[[-42   5  43   4  -9  20]
 [ -9  -5  -6  24  24 -23]]
Counting starts at 1.
The entry at row 2, column 1 -> -9
The entry at row 1, column 3 -> 43
Give the entry in the top-right corner.
A: 20
Give the entry in the top-left corner.
A: -42
Give the entry just left of -23.
A: 24
The entry just left of -6 -> -5

[[ -7 -17 -38  -2   4   9 -11 -13  10 -30 -19]
 [  6 -14 -43  13  14  -3  -1   0  -9 -33 -15]
 [  4 -14 -44  12  13  -2  -3  -2  -6 -35 -16]
 [ -9 -17 -33  -7   0  12 -12 -15  12 -24 -20]
 [ -4  17  36  11   8  -1  11   0  25  12  25]
 [-13  17  25   1  -6 -16   4   2   5   6  30]
 [-13  13  18  -8 -15 -18  -1   5 -10   9  26]
 [ -3  17  37  12  10   1  12   0  26  13  23]
 [  1 -15 -45  10  12   0  -5  -5  -2 -36 -16]
 [ -9 -11  -7 -25 -18  11 -15  -9  -1   7 -16]
 [ -7 -17 -39  -2   4   9 -10 -13  10 -30 -19]]
Indices start at 1.
Give the entry directly below 14.
A: 13
The entry just left of the largest entry: 17
Give the top entry of the column that holds the largest entry.
A: -38
The bottom entry of the column that holds the largest entry is -39
Give the entry directly below 36.
A: 25
Give the top-left entry.
A: -7
The bottom-left entry is -7
The entry at row 1, column 2 -> -17
Give the entry in row 2 and column 1.
A: 6
Give the entry in the bottom-right corner.
A: -19
The entry just left of -25: -7
Give the entry just left of the centre entry.
A: -6
Give the entry directly above the largest entry.
A: 18
The entry directly above 30 -> 25
The entry just left of the smallest entry: -15
Give the entry directly below 7.
A: -30
The entry directly below the centre entry: -18
Give the entry just right of the smallest entry.
A: 10
Give the smallest entry.
A: -45
The entry at row 2, column 3 -> -43
The entry just right of 7 is -16
Give the top-right entry.
A: -19
Give the entry at row 3, column 3.
A: -44
The entry in row 2 and column 2 is -14
The entry just left of 2 -> 4
The entry directly above the centre entry -> -1
The entry just left of 18: 13

Read these off the row that follows.
1) What is the maximum?
2) What is the second entry from the right?
3) What is the third entry from the left?
4) What is the fifth entry from the end?
5) What is the second entry from the left?
6) What is the third entry from the right?
array([729, 866, 271, 665, 880, 218, 840, 240, 284, 446, 309, 312, 901])
1) 901
2) 312
3) 271
4) 284
5) 866
6) 309

[[-29  -6  22 -24 -13 -38 -19  -4  29]
 [ 24 -44 -22  26 -10  10 -35   4   2]]
Rows and columns are numbered from 1.
Give the entry directly above the smallest entry.
Answer: -6
The entry just left of -6 -> -29
The entry at row 1, column 3 is 22
The bottom entry of the column that holds the smallest entry is -44
The top entry of the column that holds the largest entry is 29
Give the entry at row 2, column 1.
Answer: 24
The entry just left of 26: -22
The entry just left of -35 is 10

x =
array([[-10,  -9,  -6,   3,  12,   0],
       [-13,  22,  -3,   8,  13,   7],
       [ -3,   7,  -1,   3,   6,   2],
       [ 13, -23,   0,  -6,  -3,  -7],
       [ -7, -13,  -6,   1,  10,  -2],
       [-12, -39, -11,  -1,  15,  -7]])
Rows and columns are numbered from 1.
The entry just right of the largest entry -> -3
Give the entry at row 3, column 1.
Answer: -3
The entry just left of the largest entry is -13
Give the entry in the top-left corner.
Answer: -10
The entry in the top-right corner is 0
Give the entry directly above 2.
Answer: 7
Give the entry in row 1 and column 3.
Answer: -6
The entry in the bottom-left corner: -12
The entry directly above the largest entry is -9
The entry directly above -12: -7
The bottom-right entry is -7
Give the entry directly above the smallest entry.
Answer: -13
The entry directly below 12 -> 13
Give the entry directly above 10.
Answer: -3
Give the maximum.
Answer: 22
Give the entry just right of the smallest entry.
Answer: -11

m =
[[ 23  14   2  31]
 [  1  -4  23   4]
 [ -3   5 -22  -3]
 [ 29  15   3  43]
 [  0   9 -31  -2]
 [ -1 -11  43   1]
 [-12  -5  -5 -13]]
Counting starts at 1.
The bottom-right entry -> -13
Read off the entry at row 1, column 1.
A: 23
Read off the entry in row 2 and column 2.
A: -4
The entry directly below the smallest entry -> 43
The entry just left of 31: 2
Read off the entry just right of -31.
A: -2
The entry in row 1 and column 2 is 14
The entry in the top-right corner: 31
Read off the entry at row 2, column 1.
A: 1
Read off the entry directly above 0.
A: 29
The entry directly below -1 is -12
Read off the entry at row 3, column 1.
A: -3
